Rows are one point carried round by a steady rotation, each followed by how many steps it has turned.
The counts run from 0 to 598.
[130 127 175  96 139 169 112 145 109 109 151 139 170 120 137 142 111 165
 129 141 120 101 154 176 140 140 128 117 127 149  99  73 152  93 118  76
 149 132]  112
[ 97 118 132 100  70 168  94 104 125  91 108 130 167 109 117 169 148 129
 125 113 124  99 123 139 159 149 172  97 168 155 112  94 156 122 137 128
  96 167]  120
[173 153 130 158 143 177 139 151 120 117  74 107 135 123  93 175 171 139
 132 126  62 126 152 136 151 160 146 139 118 164 125 120 144 109 111 102
  85 119]  46
[168 164 108 135 129 163 146 125 117 108  67  96 116 122 106 187 159 119
 121 110  82 120 143 123 159 158 161 135 165 144 134 122 154 126 123 126
  78 135]  523
[118 148 142 141 136 156 129 134 131 126 118 104 139 144 137 173 117 116
 111 129 115 113 126 159 139 198 102 145 100 144 122  71 147  87 104  99
 173  76]  342
[ 91 153 139 104 134 112  95 123 125 129 188 112 137 115 130 175  85 142
 118 149 136  78 155 173 125 155 127  85 120 146 121  87 122 117 112  79
 155 138]  502
[101 131 149 139 152 146  70 151 127 156 123 125 118 123  90 147 134 158
 105 104 117 105 132 190 148 135 161 103 100 157 141  79 145  88 108  83
 147 105]  541
[115 121 120  96 158 135  75 151 104 130 122 139 126 121  99 153 105 161
 104 112 119 107 150 180 149 130 165 119 115 151 122  72 179 115 107  69
 145 115]  398
[112 157 124 102 111 142 104 113 154 116 118 108  95 100 137 177 139 143
 122 101 116  91 118 204 172 130 153  80 142 168 132 102 158 146 113 112
 102 146]  265
[148 150 120 127 118 160 160 121 117  90  94 106 151 132  88 199 132 125
 136 115  87 136 165 104 168 180 138 180 124 150 127 108 139  89 115 141
 128 123]  289
[106 131 149  99 104 172 127 118 153  87 101 134 133 101  95 169 127 152
 163 165  99 103 147 165 162 143 149 103 125 189 128  97 133 137 119 124
 115 160]  406
[145 145 123 141 154 149 137 143 117 123 122  96 159 102  82 164 121 142
 106 129  98 140 174 116 168 135 162 170 132 125 137  82 142  62 149 123
 167 139]  389
[102 142 108 119 133 136 122 132 138  99 125 105 178 104 101 155  96 149
 107 163 131 117 165 138 173 141 158 165 112 136 139  68 168  99 133  99
 180 147]  157
[127 128 103 169 147 151 128 123 133 121  79 125 123 104  69 177 135 131
 119 150  90 143 159 121 149 158 168 142 142 156 145  78  97  98 161 119
 132 124]  2
[ 85 159 130 138 128 112 129 126 142 111 119  94 140 108  66 161 108 148
 101 134 112 115 163 133 171 148 191 156  90 140 149  91 133  90 135 118
 134 147]  492
[136 122 139 173 138 135  83 146  87 143  92 102 139 133  86 144 113 108
  73 122 105 123 144 122 124 166 177 118 126 109 124  89 155  85 116  83
 142 106]  51
[145 108 107 173 141 135  91 131  95 128 100 147 137 130  96 168 130 168
 112 121  73 142 158 146 145 157 159 121 115 166 128  99 104 102 138  61
 110 117]  437
[ 72  96 112 127  87 128  82  94 122 104 122 139 156 108 102 170 115 147
 116 115 126 108 138 145 153 147 184 109 149 155 130  82 124 122 152 106
 115 164]  596
[145 143 101 193 147 140 128 142 102 141 103 104 152 107  90 173 144 119
 106 161  75 130 169 102 129 155 161 123 144 148 137 115  99  94 156  85
 112 136]  478
[138 116 108 137 142 113  94 139  61 131 129 115 124 146 105 182  93 106
 109 106 104 129 156 105 112 182 148 126 131 112 129  95 144  91 117  87
 160  97]  529
[112 123 147 177 128 149  98 135 109 148 114 110 153 127  76 162 166 131
 101  75  96 122 139 134 159 155 167 136 120 149 137  99 120  54 129 120
 127 118]  582
[127 172 173  92 123 158 133 151 142 105 150  90 150 106 135 150 104 147
 143 171 112  84 168 168 148 140 138 104 102 149 113 117 159 119  90  90
 123 166]  215
[100 130 178  99 110 179 133 108 143  96 147 129 178 103 128 167 119 135
 137 156 125  93 146 162 151 162 128 127 146 148 110  66 118  78 138 127
 157 147]  547
[106 175  94 100 111 147 139 109 151 104 138  96 118  99 124 207 140 122
 139 123 106 104 149 153 168 144 126 105 166 166 133 103 125 129 138 150
 118 165]  30
[125 137 136 147 102 129  86 124 122 115 125 109 171 113 137 141 129 163
 104 136 107  88 138 156 151 134 172  74 135 152 103 118 142 132 126  67
  80 177]  553
[109 170 116  87 112 149 104 133 128 108 113 101 131 132 144 173 130 109
 115 112 132  74 128 168 144 153 149  95 156 141 124 115 196 155  98 105
 101 137]  123
[121 128 126 122 125 137 103  98 108 103  88 153 136 139 123 172 122 165
  94  95 116 119 123 172 148 177 169 143 132 148 125  64 136 116 132  78
 100 106]  395
[126 135 147 122 106 167 110 152 122 131 150  75 151  98 108 170 116  82
 142 155 107  92 156 124 133 124 133  68 153 129 119 109 174 101 110 133
 166 170]  415
[ 94 158 115 136 125 106 105 116 141 115 123 117 158  96 101 149 106 169
  98 142 121  99 158 153 162 129 194 131 121 149 141  84 122 123 151  80
 113 165]  594
[133 156  94 127  98 155 111 119 139 123 115  66 125 114 154 170 132  90
 114 111 109 102 109 154 161 136 142  75 159 126 110 113 194 141 112 124
 144 159]  224
[156 143 121 118 158 160 130 136 113 124  94  99  86 133 107 185 116 114
 113  95  89 134 130 150 137 172 131 138 135 121 124  79 172 102 101 125
 165  84]  96
[155 176  92 111 166 129 138 146  89 132 169  89 108 108 123 204 130 130
 130 116  88 106 194 137 136 144 122 118 164 142 129 120 120 104 123 108
 123 150]  230
[104 114 128 178 110 149  85 136 119 138 112 103 169 134  92 156 162 121
 111  81  99 122 127 142 174 148 161 138 108 154 133  93 148  64 127 114
 146 115]  583
[109 154 109 114 107 138 111 119 134 122 102 105  89 132 141 189 124  91
 119 135 109  89 114 163 117 174 131  65 157 156 125 106 159 162 101 102
 109 119]  368
[106 138 177 115 128 173 106 124 120 117 118 141 150 138 148 153 114 140
  96 129 137  95 116 186 136 178 127 125 129 146 102  61 143  97 123  78
 143  94]  110
